In the data rows, the value 128 means zero.
Here are some numbered points:
[ 90 124 134 138 134 138 100 118 124  72 134 141] 0
[ 99 110 168 118 178  67 137 117 255  74 109 202] 1
[118 151  71 169 105 103  84 148 121 122 161  54] 2
[145  90 136 124 141 132 159 122 159  95  90 127] 3
[139 172 128 137 110 142 117  80 120 153 151 122] 4
[102 103 173 107  91 164 139  87  66 170  92 166] 5
[ 89 125 134 136 118 144  89 120 131  63 124 150] 6
[107 183 136 186 155 149  22 121 255  89 156 102] 7
[116 118 162 119 125 113 174 120 140 128 114 181] 8
[123 102 131 146 124  95 142 111 129 109 122 133] 9
[132 107 123 133 136 152 131 159 136  85 105 133] 10
[139 125 135 184 162 107 158 165  77 199 183  78] 11
[151 150 161 103  95 163 143 184 163 156 131 165] 12
[129 148 118 139 141 151 120 119 106 130 168  97] 13
[ 41 133 176  93 161 181 175 203 157 142 218 185] 14
[123 110 140 138 171  97 169 159 117 167 113  95] 15
[146 187  51  40  96  43 162 110 156 173 141 132] 16
[114 124 117 158 128 118  99 113 135 114 156  79] 17
[134 177 151 107  96 141 101 120 111 199 167 176] 18
[112 121 135 145 160 107 166 157 138 147 122 100] 19
[134 132 131 110 116 112 138 136 129 179 152 104] 20
[190 171 107 139 150 105 155  82  79 113 165 169] 21
[104 105 119 152  94  93 103 103 153 135 156  57] 22
[179 135 138 192 103 176   1 178  95 150 188  76] 23
[171 113 102 145 157 117 161 131  95 150 105  74] 24
[ 89 100 149 152 159 120 123 123 104 126 105 159] 25
[ 86 104 111 100 150 103 146  99 150  86  80 156] 26
[171 115 136 155 108 152 119 160 141 132 100 107] 27
[134 148 143 129  93 121 106  87 111 161 164 141] 28
[130 126 141 154 150 133 124 123 124 109 106 173] 29
Which point above is nearest to each new point by angle? Its number follows each.
[ 61 122 115 112 155 126 169 125 111  80 115 176] 26
[157 168 123 142 146 119 156  92 107  96 148 174] 21
[173 164 126 141 137 123 122  93  89 115 140 171] 21
[113 135 144  77  83 100 160 118 110 231 158 130] 20
[128  87 134 122 159 133 175 137 168  85  91 123] 3
[138  82 107 165 194  67  97  90 138  89 145  67] 17
[156 156 131 139 138 123 138 108 114 116 139 161] 21
[145  99 122 144 150 176 124 178 143  71  99 113] 10
[118 116 124 159 124 101 130 114 129 114 135 119] 9
[142  89 131 150 158 185 139 188 163  55  82 129] 10
[ 69 132 116 111 152 128 167 120 110  87 112 177] 26
[116 126 137 145 114 123 148 119 128 126 128 126] 9
[ 87  88 196  91  65 171 141  69  51 192  59 184] 5
